Rotation paths and how fast each direction turns (deg/step)
Each turn is a multiple of 5 degrees from 10 to 175, or 0.
Each row of a path follows its step; steps can be skipped.
Rotation 1:
step 0: [  8  24  -9  27  27  28  22 -10 -19  47  18 -26 -14  24  -8  18 -42  14
  -2 -22  -2 -23  27   9  22  20 -12  -9  22 -27  15   2  60 -16  14  31
   2   2  -4   7 -43 -10 -31 -16  24 -11  -2  44   2 -39   8 -26   3]
step 1: [  7  10 -39  11 -45  23  26 -17 -12   7  16 -19  38 -49   6 -16  37 -23
  11 -47  12  13 -24 -39  17 -28 -15 -25  11 -16 -32 -46  -6   9 -12   9
   4   2   5  49  11 -38   8   0  -5   2  31  10  -4  11 -18 -15 -16]
step 2: [  8 -25 -26  38   4   0  18 -21 -15 -27 -41  27  -6  29  -2 -33   9   0
  15  35   7  24 -32   0  14 -11 -17  20  60  -3  38 -12  26 -21   6  26
 -23  -2  39 -20 -13   3  36   4 -12  28 -34  45  -5 -10   4   9   5]
step 4: [-15  11 -21  31   8  26  17 -19  17 -20  17 -25 -12 -13  18 -30  17 -40
 -13 -12 -22 -11  17 -20 -37 -31  28 -20  -9   3  45 -13  31 -10  24  60
  -7  -5  15   8  13  -4 -14  -3  30  17   1 -21 -47 -17 -11 -57  -3]
step 7: [ 23 -12 -50  11  -7  31 -17  38  -8 -29  -6   1  36   2   7 -57 -27 -15
  22 -24   5 -22 -17  -3 -24 -15 -48  -6  22   5  18  17  42  16  24  12
  13 -14  -5  -6  -3  17 -17  50  19 -28 -23 -11 -24 -20   9  14  -1]
step 8: [  5  36 -33  16 -10 -26 -18  -2   0 -32  45 -33   2   7   6   7  15  18
  55   3 -21  10 -39  14  18  15  40 -22 -34   3  -3  -9  14 -14  -2  10
 -21  33  30 -26  17 -36   9 -21 -12 -17  -5  24 -47  -8  -3 -24  33]
step 9: [ 12 -12 -11  40 -16 -18 -17 -20  19 -22  11  -5 -42 -12  30  22   3   0
   2 -19 -14 -28   9  48  -1 -44 -43   2  -9  -8  14 -23 -10  -7 -28  37
  30 -19  11   4 -15  -4  -1   9  32  15 -43   7   2  -1  11   6 -71]
step 13: [ 24 -13  -4   3 -39  -4 -24  -2 -11 -11  21 -18  -3 -17  11 -35 -19  -8
 -20  32  16 -39 -39  34  52  -6  32 -56   0  18   5 -33  12 -31 -35  22
 -14 -41  -7 -15 -19  22  20   7  -7  12   3  21  -6 -30   7 -14   1]
step 18: [-13  -2 -32 -17 -18 -10  13  -9  -2 -54 -15  14  15 -18  30 -50  11 -23
  18  -4  13 -27 -15 -10  27  29 -10   8 -33 -14  49 -26 -24  -5  15   8
 -37  10  37  -7 -62  27 -13 -16  -4 -14   4  14  -7   2 -13 -16 -28]
step 19: [-17  -1 -52  25 -12   1   3  33  -3 -25   3   4 -15   1  42   0 -27  21
 -13   3 -52   7  23  12 -25   9  17  26  18  18 -36 -27  12   0   4 -21
   1  10 -28 -23  -1 -25   1  -6 -19  28  -8  44 -19 -45  46 -25 -24]
step 22: [ -7  65 -39 -28  -2   7 -44 -13  22  -8 -32 -11 -18   2  32 -16 -11  37
  13   3  10 -31  25  26   2   3  -7 -15   2 -30 -10  45   0 -11  15  11
  -9  17 -14 -32 -43   9  -6 -36 -18  20  -8  26 -29 -21   9  27  13]
[  2  10  -4  -4   9   8   0   2  -2  -9   6  -3 -10   6  -8   2  -3   1
   7 -11  -7   3  -5 -14  15  -2 -11  14  -8   2   0   1  -1   6  -8  -1
   5  -5   5   2  -2  -1  11   7   0   0   0  16   4   6  -6  -8  -9] : 45
[ -4   6 -13   9  -2  -1 -10  -2   5   8   5  -4   2   1   3   0   3 -12
  -8   5  10  -6  -6  -3  -4   4 -10  10 -10 -11  -2  -2 -23  10   2  -1
  -5   7  -5   9   2   5  -1   3  -4  -9  -2   4  -3  -1 -10   7   8] : 170
[-15 -16 -11   1   0  -1  -2   1 -12  -3   8   9  -2  -1 -12  16 -12  -1
   4  -3  -3  -1  -5  -3  -7  -2  -6   7   7   1  -2   9   5   1   0 -12
   3   2  -4   6  -5  -8  -5  -2   6  -6   2  -1  -2 -15   4   8  -1] : 155
[ -4  -6   7 -14  -3  -5   3 -11   2  -8  13  -2   5  -1   2   2   2  -2
   3  -8  10  -7  -9  -3  -4   5   5 -10  -4   0   7  -5  -5   2 -11  -2
  -4   7  -3  -3  10  -6 -12   1 -11  -5   1  11  18  -5   2 -11  -3] : 145
[  4   3   0   1   3   2  -7  -9   2  -8 -10  -4 -16  -3  -4  10  -4  -8
 -10   7   4  -7  -4  -4  -2  -3  -1  -8  -3   3  20   6   8  -4  -2   7
  -6 -13   4   1  -4  -4  -7  -6 -15   7   5   5  -7  -4  -9  10   3] : 160
[  0  14   7   7  -1   5  13 -17  -1   9   1   9   1  10 -12   1   7  -7
   7  -8   7   3   3  -1  -7   5   3  -5  15  -6   3  -3   3  14  -3   2
   9  -5   4   7  -1  -6   3   5  -3   0  -6   2  -8   0   6   1   9] : 10
[ -3   2  -9   7   8   9   7   3  -5  -3  -9   5  11  -4  -6   3   3   1
 -11   1   0   5   9 -12  -7  -1  14  -3   2  -7   0 -11  -4  -5   0   0
  -9   0  13  -2  -4   9   5   3   3   0   8   8  14 -15  -6  -2  -5] : 25
